In the rows, 128 means zero.
Rotation paths and how fast each direction turns (degrees a step)
Each turn is a multiple of 5 degrees from 10 to 175, or 0.
Each row of a path follows its step; steps can be skipped.
Path 1:
step 3: [126 132 124 130 136 119 134 129 145 143 128 121 136 131 137 131 107 124
 116 129 138 132 114 124 129 132 132 116 124 109 126 137 129 125 139 138
 125 141 122 128 121 128 121 120 121 127 124]
step 5: [138 129 127 121 121 146 130 136 142 142 114 127 124 129 140 139 129 132
 132 120 130 130 134 133 124 127 120 128 135 125 118 114 134 109 133 120
 125 139 125 126 135 124 135 139 133 135 142]
step 8: [127 154 132 121 140 136 108 125 119 118 125 126 127 123 119 125 133 127
 131 135 112 122 123 132 126 145 130 121 128 128 132 119 126 140 124 125
 113 117 119 125 132 130 133 137 125 129 131]
step 13: [133 108 133 118 118 125 130 145 124 129 142 138 124 133 127 133 124 137
 126 131 131 132 140 110 114 115 119 131 128 135 135 135 126 141 121 120
 125 128 128 119 137 136 128 117 134 125 121]
step 20: [114 149 138 135 137 137 122 129 123 126 134 109 137 126 114 135 122 129
 137 125 134 131 136 122 135 135 141 120 130 121 126 124 132 123 125 130
 132 129 124 113 145 136 136 128 136 134 126]
step 22: [136 136 114 126 139 131 129 128 128 126 117 133 132 120 123 135 141 137
 125 124 121 139 125 136 135 114 136 120 141 127 126 136 123 139 126 127
 152 144 119 126 127 124 134 132 115 130 122]
step 27: [141 128 133 129 122 128 122 128 123 130 130 126 131 141 127 112 110 120
 130 151 130 136 137 137 135 128 134 135 128 136 128 130 113 129 127 114
 125 120 141 135 120 121 118 129 134 121 143]
Directions:
[130 129 128 126 127 126 122 130 127 130 130 132 129 135 131 125 127 129
 130 129 123 128 125 129 130 130 128 126 130 131 124 128 131 128 129 122
 127 127 129 128 128 129 130 130 125 128 127] => 20
[132 126 124 127 131 127 128 128 123 129 128 127 125 128 129 129 126 126
 125 130 128 131 127 125 131 126 129 132 129 128 124 131 130 129 125 130
 128 129 128 131 123 133 125 126 130 130 124] => 120
[127 131 125 130 127 129 133 128 130 128 128 132 124 124 128 123 132 129
 128 131 125 131 124 126 128 131 127 124 128 128 130 127 126 128 126 128
 129 129 129 129 125 129 130 133 131 129 126] => 100
[128 136 128 126 129 129 129 128 126 126 130 128 128 131 130 128 130 129
 134 128 128 128 131 130 126 124 126 127 128 128 129 131 131 127 127 131
 128 130 122 132 126 130 129 128 127 131 131] => 25
[129 130 134 125 129 132 130 130 125 130 126 125 127 128 126 130 130 125
 130 126 128 126 126 126 130 133 128 128 127 129 126 126 131 128 127 127
 124 131 129 124 126 126 124 131 129 133 129] => 120
Path 2:
step 2: [127 135 130 135 127 124 123 128 135 135 133 142 130 150 145 121 120 114
 121 140 130 139 139 130 120 120 132 144 128 121 122 124 128 125 127 131
 124 129 118 109 117 120 127 119 135 142 123]
step 3: [121 135 127 134 123 121 131 143 121 119 128 139 117 135 132 121 105 133
 128 145 125 128 148 118 123 129 123 126 138 113 125 128 139 120 118 129
 139 137 138 135 124 126 120 125 130 134 119]
step 6: [123 132 126 138 124 134 133 122 137 139 131 127 133 128 132 117 103 129
 128 134 119 130 132 130 133 118 122 121 125 116 129 109 123 118 118 138
 134 126 132 120 114 114 119 126 136 112 124]
step 7: [130 125 138 115 119 138 137 125 138 137 122 129 122 137 126 125 110 140
 134 145 136 138 142 124 131 119 133 139 139 137 124 128 127 113 123 132
 131 135 128 130 113 135 126 117 126 120 141]
step 25: [126 129 124 127 122 136 135 124 134 148 129 130 135 138 124 123 121 140
 130 144 138 130 125 140 123 129 129 133 132 109 121 116 135 113 128 129
 126 127 120 126 116 122 103 128 117 128 126]
step 26: [129 132 133 117 128 146 130 124 134 128 126 113 122 137 120 121 107 136
 117 129 136 128 131 114 133 140 126 131 126 116 115 123 118 119 124 124
 138 135 140 145 126 126 117 119 124 124 134]
step 27: [127 139 135 117 125 142 110 123 145 135 124 119 131 132 126 120 127 132
 134 137 127 142 124 132 126 121 132 126 121 118 115 129 121 120 123 125
 131 137 111 120 131 116 112 136 123 112 133]
Directions:
[130 130 126 120 126 121 127 128 130 124 129 126 131 130 128 126 128 130
 128 130 126 128 128 125 129 128 126 129 131 123 126 126 127 130 127 129
 125 127 130 128 126 133 128 129 124 130 129] => 80
[130 130 128 129 126 129 130 130 128 130 130 125 128 126 125 125 127 124
 129 129 129 124 123 133 132 131 126 130 131 128 126 131 123 129 127 126
 125 124 129 132 127 128 124 129 130 129 125] => 70
[123 134 128 130 131 127 125 129 128 124 134 129 129 125 133 127 126 126
 131 128 128 129 127 127 126 128 128 129 130 129 128 129 127 125 124 130
 130 122 124 126 127 129 127 128 128 125 130] => 100
[128 129 124 128 126 134 126 129 127 127 128 125 128 127 128 131 131 126
 125 128 130 130 127 126 129 132 132 127 124 127 128 126 128 125 129 127
 126 127 128 126 130 131 120 127 123 130 131] => 25
[128 130 126 129 130 128 129 130 131 127 130 128 130 129 121 130 127 127
 124 128 127 125 129 126 128 126 125 129 128 130 130 127 129 122 130 129
 127 125 134 130 130 125 130 125 127 126 133] => 130
